In the rows, zero is written as 128.
Each path below is one point turned by a fixed rotation once a step. After each direction that follows a path, write how fast that rotation turns it, in degrees a step (0 if it stays still).
Each turn is a multiple of 5 degrees from 10 to 175, or 0.
Each row of a path follows its step; steps can be skipped.
path 1
step 0: [127 134 133 130 126 124 133 144 119 126 129 135 138 107 132 128 118 136
 115 128 140 120 122 125 137 127 128 134 125 136 131 142 124 147 123 119
 125 127 127 134 131 127 124 110 129 135 140 125 130 134 141 141 116 127
 128 149]
step 1: [129 113 118 129 113 124 126 132 133 135 124 132 133 113 127 132 121 123
 122 120 117 121 127 139 129 119 135 132 129 131 120 142 119 142 117 124
 114 130 132 116 123 127 118 113 118 125 135 139 145 140 139 115 124 124
 116 124]
step 2: [139 108 126 131 123 128 122 127 113 138 128 125 121 124 120 136 126 124
 125 132 120 135 127 136 127 120 119 144 145 134 130 124 128 127 116 129
 130 137 135 114 119 135 119 138 111 127 116 139 141 122 130 133 132 147
 121 127]
step 3: [128 119 136 135 131 125 129 136 107 131 136 128 133 125 138 131 116 135
 124 137 135 125 121 126 135 118 116 145 131 140 131 131 132 132 130 131
 122 144 127 139 142 135 131 129 119 134 123 128 124 123 130 152 123 140
 138 143]
step 4: [127 123 131 130 125 126 124 143 128 127 129 135 138 118 126 119 111 124
 116 126 120 116 115 124 129 100 138 131 125 132 121 141 123 144 133 128
 117 128 134 138 144 131 134 117 134 135 139 130 135 142 134 130 125 124
 131 135]
step 5: [139 122 123 123 113 131 118 136 119 128 126 130 128 115 114 128 124 116
 120 122 117 129 125 125 128 117 130 123 143 125 120 137 117 141 122 135
 138 115 134 120 113 130 114 128 123 129 130 139 145 137 141 125 132 133
 118 137]
step 6: [134 122 129 125 113 127 127 126 110 141 131 124 126 125 140 138 119 130
 125 131 132 132 131 136 137 134 117 130 142 141 125 140 131 138 114 142
 132 142 127 127 118 132 118 140 109 119 124 133 131 120 144 139 125 133
 130 133]
step 7: [132 120 134 133 129 128 124 134 125 142 133 132 129 125 132 120 105 131
 117 133 136 123 116 135 129 118 129 140 127 140 141 135 134 136 120 129
 111 150 135 137 141 134 140 136 126 119 133 126 134 130 133 140 125 134
 133 118]
step 9: [135 122 135 122 119 129 125 144 114 134 135 132 135 115 142 136 126 132
 124 122 120 138 137 124 128 125 123 128 136 135 104 132 112 133 118 138
 129 122 125 125 120 126 115 118 120 131 135 142 136 126 137 124 125 129
 127 146]
step 10: [135 121 129 133 118 128 121 133 115 144 122 123 132 129 136 132 127 135
 121 131 112 128 121 142 125 117 134 131 137 135 115 137 143 132 106 136
 121 145 136 131 123 136 126 136 118 121 140 135 127 118 141 130 129 127
 134 121]
Directions:
[129 133 127 130 130 126 129 130 126 132 128 127 128 125 123 130 127 130
 129 129 126 130 129 128 126 129 127 131 124 125 127 127 126 133 129 130
 128 127 129 129 131 126 123 127 132 128 126 129 126 129 129 125 130 124
 130 130] | 85
[128 129 130 130 126 128 128 128 126 131 130 126 125 125 132 127 129 129
 130 128 129 130 132 128 131 127 126 127 129 130 128 129 125 123 128 127
 132 130 131 129 126 125 127 125 130 130 125 123 127 126 130 131 127 126
 129 132] | 115
[131 127 129 127 125 130 129 130 127 127 124 131 130 131 125 128 127 128
 127 128 130 130 132 129 126 127 133 126 126 127 123 129 128 130 127 127
 129 130 127 130 126 123 123 126 126 132 128 126 126 128 129 129 128 129
 125 125] | 85
[128 131 130 132 126 126 127 125 128 126 129 128 129 131 131 126 127 129
 128 132 129 131 125 124 126 130 131 131 131 129 129 128 132 129 124 129
 126 131 129 129 128 130 124 129 126 131 127 125 130 125 125 127 133 126
 129 130] | 95
